One vector is turned by the same rotation once a tick. Each row is the vector after some number of ticks, and that number follows the row.
The counts run from 0 to 578.
[-21  12  12   0   1  -4   1   0  -2 -24  14  13   6   6  -2 -19  10  -8
  12   5  -3  -6  -5   2  12   0  -8   5   5  -2   5  12  25  -9   6  -6
  -4  11 -12  -7  -3  18  13   9  -6   8 -23   5  -3   5  12  -4   8  -2
   4   6   0 -14   4   2  14  -7   3  -3 -18   9 -18  -3  -7   1  -7   8
  10]
358
[-25  -2  10  -1   0  11  10   1  -9 -18   1  -6   6  -1   1  -1   8 -20
  -5   4  16  -2  -7  -7  20  -7 -11 -11   7 -10   9   9   7 -11   9  -1
  -1  18 -15   0   2  24   4   9 -14   9 -18   3  -7   2   7  -9   4  12
  -2   8  -1  -5   7   6   1  -5   9  -2 -13 -10 -12  -1  -7  -9 -11  19
   5]
138
[-17   8   7   3   1  -2  -8  -5  -9 -23   9  11  10   0  -8 -13  12 -14
   9   4  -2  -2  -8   7  14  -3 -11  -1 -16  -2   8  18  19  -5   1  -5
  -1   9  -9  -3   0  22   5   8 -23   4 -19  10 -10  -4  11  -8   5   1
   8   2   1  -4  -1   1  10   2   7 -14  -8   3 -13   6  -2  -6 -11  14
  16]
262
[-16  12   8 -12   7  -6  -1   4  -9 -28   7   8   2   7  -7 -15   5 -14
   5  -4   4   1  -4  -1   9   0   1   2  -1 -14  12  18   7 -10   5  -6
  -6   8 -13  -6  -2  22  15   0 -11   7 -16   5 -13  11  13  -8   3   3
   8   0  -2  -6   1   8   5 -10  12  -8   3   1 -18  -6 -11   0 -21   4
  14]
117
[-20   2   8  -7  -5  -1   0  -2 -17 -19   0  -4   2   0   2   0  14 -15
  -1   3   6  -4  -6  -6  17 -10  -8 -13  -1  -9   1  12   9 -11  17   2
  10  13 -14  -8   3  24   6  -3 -10  -3 -28   6  -7  10   7  -5  -5   8
  -1 -12  -6  -6   6  -2  -6  -1   8   2 -15  -4  -6   0  -9  -1 -17   4
   9]
438
[-19  17   2 -11  10   0   2   8 -11 -27   6   5   3   5 -10 -10  -7 -10
  11  -3   9  -3  -4  -2  -1   1  -9   3  11 -18  11  13   5  -3   7 -11
  -4  14   0  -9  -3  25  11   3  -1   5 -17  -5  -6  17   9   0   4   7
  -6   8   4  -4   5   4  14 -13  10   5 -12  -2 -21  -7 -10   8 -15   3
  14]
472
[-24  13   9  -8   4   2  -3  -6 -13 -23   7   1   0  -2   6  -3   6 -11
   2  -2   7   7 -10   5   9   0  -3   0   4   7   7  20  10   3   7   8
   7   6  -9  -7   1  22   1   5 -13  -1 -17  -9 -13  16  13   4   0   8
   4  -4   9 -13   4   1  10 -11  10   5 -15  -8 -17  -9 -10   4 -12   5
  28]
72
[-10   9  17   2 -11   0  15  -3  -5 -17  10   6   3  10  -3 -16  22 -16
   2   9  15  -5  -5   1  10  -8  -5 -10  -2  -6   5  18  14 -13   4  -3
  10  17  -6  -5  -5  19  10  -3  -9  15 -17   9  -6   4  21  -3   4   3
  -4   2  -9  -2   3  -2   5 -19   7  -2 -13   2   0   0  -5  13 -13   0
  13]
210
[-18  -3  -1   0   8  -6   7  -4  -1 -15   1  -6  11  -2  -7 -12   9 -15
   8  -7   3  -3  -8 -10  14  -8 -11  -4  -7 -16   7  10   7 -10  13  -5
 -15  20  -6  11   2  22   8  -1  -6   9 -23   7  -2   5  13 -14  -6   0
  -6  10  -8 -11  -1  -7  -2  -1  12  -4 -19  -4 -11  10 -12  -1 -13   3
  12]
278
[-15   5   0  -4   4  -6   2  -7  -6 -19  -3   0  -6   0  -9  -6   6 -12
   0 -11   4   2 -13 -12  11  -7 -10  -1  -8  -7   8  16   6  -1  15   2
  -9  17  -5  -2   4  27   8   4  -9   4 -24  -1 -11  15  20 -12  -9  -3
  -4   2   1  -9  -2 -11  -6   8  11  -2 -12  -5 -11   3 -15   7 -22   2
  15]
449
[-15   9  13  -6   3   3  -1  -3 -13 -15   8  -6  11   6   5  -7  21 -18
   3  13  13  -7  -6  10  14   1  -4  -6   1  -2   9  19  14  -8  13 -10
   3  15  -3   1   0  22   4  -3 -18   6  -9   6  -6   2  13  -2   8   4
  -1  -7  -7  -9  14  13   4 -18   7   3 -12  -8  -8   3  -7   1  -4  -2
  14]
240
[-17  14   9  -4   0  -1   2   8 -14 -28  10  13   4   1  -4 -18  10 -12
   7   9   3  -3  -4   8  10  -2  -3   2  -2  -7  11  19  28 -11  13 -12
   4  14  -8 -11   1  22   4   0  -8   1 -18   8   3   8  13  -7   3   2
  -2   0   1  -6   4  -1  16 -10   9  -4 -12  -5 -10  -3   1   4  -7   8
   8]
14
[-19  -1  -1 -12  10  -5   0  -5  -4 -21   8   1   6   1  -1 -15   4 -11
   1  -9   3   1  -8  -4   8  -3  -2   4   4 -10   9  19   5  -2   7   8
  -8  13 -18  -3   1  18  14  -1  -6   5 -21  -3 -20  14  13  -7  -7   6
   3   7  -9 -21   4  -3   1 -11  11   3 -12  -2 -18  -2 -18   2  -9  -5
  18]
545
[-23   4  12   1   0   4   8  -4 -15 -14  -2   1   9   4   3  -4   5 -19
   1   3   8   8  -6 -16   8  -4 -11 -16   3 -13  -1  10  -3  -9   4   1
  -4  13  -4   3  -5  20   2   8 -17  18 -22   8  -3  -1   5 -12  -6   4
 -11   7   5  -8  -1   0   3   1  13  -1 -14  -7 -15  -2  -9  -5 -19  19
  18]
578
[-14  15   3  -6  13   4 -17  -2 -12 -22   7  -1  12   8 -11  -8   2 -13
   6   0   4  -4  -9   4   3   1 -11  -3  -4  -8  14  19   3   1  10 -19
  -3  12   6   0  -1  26   8   3 -13  11 -14   3 -12   8   9  -1   4  10
   3   4   5  -2   7   9  14  -5  17  -6  -5  -3 -20   2  -5  -1  -7   9
  21]
147
[-19   7   0 -12   3  -5  -2  -8 -10 -15   0  -3  12   1  -7 -14  14 -16
  11   1  -2 -10  -9   9  15 -12 -20   2 -13  -5  13  16  20  -3   8  -6
   0  10  -1 -10   4  26   7   1 -22  15 -24  10  -9  -1  17   1   5   2
   4   1   0  -2   5  -1   8   3  10  -5 -12   8  -4   3  -4  -6  -4   7
  14]
92
[-23   4   1  -3   9   1   6   0  -7  -7  -2  -6   7   0  -6  -1   9 -21
   3  -9  10  -2 -10  -5   9 -11 -10  -6  16  -6   6  19  -1 -12   4  10
  -9  19  -6   3   2  29   2   6 -18  17 -10  -2 -16   6   9  -4  -2   3
   0   5   3  -9   5   2  -3 -10  13   5 -19 -10  -8   3 -18  -2  -9   9
  13]
223
[-10   5  -3  -8   2  -5  -1  -9  -6 -29   1  -6   2   6 -13 -15   9  -9
   8  -4  -5  -2 -10  -7   8  -4 -15   2  -3 -14   8   8   8  -7  11  -6
  -5  12  -4  -6  -3  20  13   2  -4   9 -25   7 -13  12  10  -7  -7   1
  -3   5 -12 -18   4  -2   4   2   7  -4 -10   7 -21   2 -10   4 -17   3
  18]
276
[-22   8   4 -16   9   1 -10  -3 -11 -27   2  -6   2  -3  -5  -1   3 -13
  -1  -1   5  -1 -10   5  12  -4 -13   0   9  -3  10   9   6  -1   8  -3
   0   9  -9  -8   2  22  15   6 -14   6 -18   1 -12  13   5   3   2  10
   4   2   9  -9   9  10  11  -2  11  -2  -8   2 -25 -13  -8  -6 -16  13
  20]
416
[-20  10   3 -14   5  -1 -11 -14 -13 -22   7  -5   8   6   3  -7   3  -7
   8   3  -1   0  -7   7   8  -2 -13 -10   2  -3   5  14  -4   6  12  -1
   2   2  -6  -8   1  21  10   0  -5   3 -24   3 -13  13   6   2  -5  11
  -5  -2  -1 -14   8   8  12  -6  12   4 -10   3 -20  -7 -12  -6 -16   4
  31]
246
[-23   1  10  -5  11   3   3  -3 -10 -15   7  -4  12  -5  10  -3  15 -23
   0  10  14  -3  -4  11  22  -2  -6  -9   8  -4   5  19  10  -5  12   4
  -1  16 -10   8   4  22  -1   5 -14   1 -17   4  -4   4  10  -3   2   7
   2  -5   1 -14   8   7   5 -15  13   4 -15 -16  -7  -2 -10  -5  -4   2
  13]
241
[-21   6   5   4   7   8   9  -3  -7  -7   9  -3  17   7   0  -4   8 -19
   1   5  12  -3  -4   0  10  -2 -15  -9   7 -10   0  17   5  -7  13  -6
  -4  19   3   7   1  23  -6   1 -14  20 -15  -1  -8   1  14  -5   8  11
  -8   5   1 -10   8  -2   6 -13  12  10 -22 -19 -10   6 -13  -2   2   9
  17]
52
[-25   8   2  -4  11  -3  -8  -3  -1 -18   5  -1   9  -2  -6  -6  -1  -8
   5 -10   1   6 -15  -1  10   0  -9   0   0   0   8  17  11  -2  11   3
 -13  16  -9   3   3  22   9   4  -3  -3 -20  -4  -8  13  13  -8  -9   2
   5   8   9 -11  -1  -9   8   5  12  -3 -15  -7 -20   1 -12   3 -15  11
  22]
175
[-19  12   9  -6  16 -13   1   6  -4 -18  12  12  13   7 -11 -16   8 -17
   6  -5   2  -2   0   4  10  -3  -2   1  -4 -13  19  21  15  -7  -2  -8
  -5  10 -12  -4  -3  27  11   2 -17  15 -13   8 -15   3  10 -10   5   1
   4   1   0  -4   4   6  10  -3  13  -5  -1  -1 -13  -1 -10  -4  -8   3
  15]
118
[-12  17  13  10  -5   2   8   1  -7 -18   7   8   8  13  -7 -12  13 -17
   5   7  13  -3  -5  -6   6  -4  -8  -8  -4  -5   3  21   8 -10   3  -7
   1  20   5  -1  -4  22   1   2 -14  16 -16   0   2   6  23  -8   1   5
  -7   4  -4  -4   0  -1   7 -11  10  -3 -10  -4  -8   8  -5  10 -17   6
   7]
480
[-19  15   6  -8  10   8   5   0  -2 -16  10   9   9   2  -4  -9   8 -11
   0   5  18  -5   0   9   7  -6  -5   1   4  -8  18  17  17  -1   6 -10
   4  18  -3  -8  -2  18   9   4  -9  14  -6   2  -8   0  12   4   3  12
   3   5   6  -2   9   1  19 -13  15   0 -11  -2 -12  -3 -10   0   2   7
  23]
44
[-10   9  -1   2  -1  -3   1  -9  -3 -21  -3   3  -1  12 -14 -15  12  -8
   8  -4   2   2 -14  -7   5  -7  -9   3 -10  -4  11  21  13  -8  11  -7
  -3  13   2   0   1  30   6   2  -6  15 -21  -3 -12  11  21  -9  -2  -3
  -1  -3  -4  -5   2  -7  -1   1   6  -5 -13   0 -13  10 -12  12 -17   3
  17]
450
[-24   9  10  -4   4  -8   5   1  -9 -23  11   7   3  -2   4 -12   0 -15
   7  -2   3   6  -3   6  16   1  -9   3  -2  -7   2  13  11  -1   6   6
  -8   8 -11  -3   2  18   5   5  -9   3 -24   5   8  15   8  -7  -5  -1
  -3   7  11 -13 -10  -6   9  -3  13   1 -18  -2 -17  -8  -5  -3 -17  12
  16]
530
[-17  11   8 -15   6   0  -1  -8  -4 -17  12   8   5  11  -6 -10   7 -10
  -4  -1   8   1  -4   3   6  -5  -4  -1   1  -8   8  13   3  -5   1  -2
   6  11 -11 -16  -5  18  15   5  -8  10 -18   1 -15   8   8   1   5   7
  -1   7  -7  -5   8   3  14 -12   8   1  -8  14 -17 -13 -15   3 -10   3
  26]
217
[-20   7   6 -12   6  -6  -3   3 -12 -25   5   2  -1  -2  -2 -10   6  -9
   7  -2  -1   3  -8   0  13  -3  -3   4  11  -5  10  18  15 -11  11   0
   5  13 -15  -5   1  24   7   1 -11  -3 -22  -3 -14  16   7 -10  -3  -1
   5 -10   7 -12   6   2   4  -5   3   1 -11  -7 -18  -3  -9   1 -19   5
  11]
442
[-27  12   0  -7   1  -7  11   3 -10  -6   1   0  13   7 -10  -8   3 -16
  15   2   5 -10  -5   0   8 -10 -11  -2   8 -15   9  18  16 -13  12  -6
   0  19  -2  -7   2  25   0  -7 -11  17 -20   3  -6   5  10  -5   4   6
  -3   4   1  -2   6  -5   9 -11  10  10 -24 -13  -3   6 -14  -4  -4  -2
  11]
196
[-22   5  11  -4  15  10  13  -4  -3 -24   6   8   7  -2   6 -17   3 -12
  -3   5  14   4   2  -4  15   2  -6  -2   6 -13  15  12   9   2   2  -2
  -5  19  -8   5  -5  15   3   8  -2  13 -10   4  -8  -2   9  -9   1  -1
 -10  12   5 -17   6  -3  13  -3  12  -1 -14  -7 -22  -2 -13  -3  -2   8
  26]
130
[-21  10   7   5   4   1   6  -8  -8 -18   3   6  17   9  -1 -11   9 -16
   5   2   5   0  -2  -9  11  -6 -10 -13   2 -15   4  11   0 -10  -1  -9
  -7  15  -1   5  -1  23   0   5 -17  17 -14  10  -3  -3  10 -14   1   0
 -11   8   2 -11   0   6   8   3  16  -2 -12  -6 -18   5 -10  -8 -17  13
  19]
577
[-20   1  14   1   2   3  14   4 -10 -16   7   7  -1   5   5  -7  13 -23
  -5   2  18   1  -3   1  17  -5   0  -5   2  -5  -3  21  12 -11  11  12
   1  12 -18   2  -2  19   6   6  -8   3 -12   2  -6   9  17  -3   2   6
   1   6  -3 -11   4   0   4 -19  11   5 -14 -10 -10 -11 -10   5 -15   8
  12]
212
[-14   5   6   2  -7   0   0 -14 -12 -24   2  -3   1   5  -6  -9  13 -10
   5   2  -2  -1 -19  -1   9  -3 -18  -5   3   3  -2  15   8 -11   8   0
  -3  10  -5   2  -3  26   1   8 -11  13 -25  -8 -13   9  15  -4   2   0
   0  -1  -3 -21   1   2   2  -4   4   2 -19  -1 -11   9 -11   3 -14  14
  16]
80
[ -9  17   6   0  -1  -1   1  -6  -7 -21   7   5   8  12 -13 -13   2 -15
   7   1   9  -1  -4  -5   3   1 -14  -8  -8 -14  10  17   5  -7   5 -12
  -4  16   7  -2  -6  19  10  -2  -1  19 -19   7  -3   7  16  -4  -3   8
 -11  11  -5  -8   0  -1   6  -3  17  -1  -3   4 -18  -1  -5   7 -18   6
  20]
476
[-21   8   8  -2  -1   0  10  -1   0 -23   2   4  -1   5 -13  -5   2 -15
   1  -8   9   0  -6 -12  11 -11 -14  -6  -3 -12   2   9   8  -5   7   3
  -6  12  -6  -3  -5  23   8   8 -10  20 -23   6  -8  13  13  -2  -2   4
  -6  17  -2   0  -4  -7   5  -3  12  -6 -12   7 -14  -5  -3   5 -17  19
  14]
35
[-13   8   4  -8  -4  -7  -8  -5  -6 -18  11  -2   6  11 -11 -13   4 -12
   2  -1   3 -14 -11   6   9 -10  -8  -8 -11 -15   5  13  11 -10  13  -6
  -2   9  -7  -7   1  25  18  -3  -7   4 -31   7 -13  11  13   3   4  13
   6   3 -18  -3   1  -3   8 -10  10   0  -8   5 -13   0  -6  -1 -10   3
   7]
191
[-15  15   5  -7   0   0   2   2 -17 -23   5   9   8   1 -15 -14   5 -16
   0   2   4   0  -4   5   0  -3  -9  -3 -15 -14  12  20  13  -4   6 -11
   2   9  -9 -10   2  27   4  -2 -13   9 -25   1 -16   6  15  -2   3  14
  -1   2  -7   2  -1  -1   8  -7  15  -5   3  -6 -11   1 -13  -1  -4   4
  11]
291
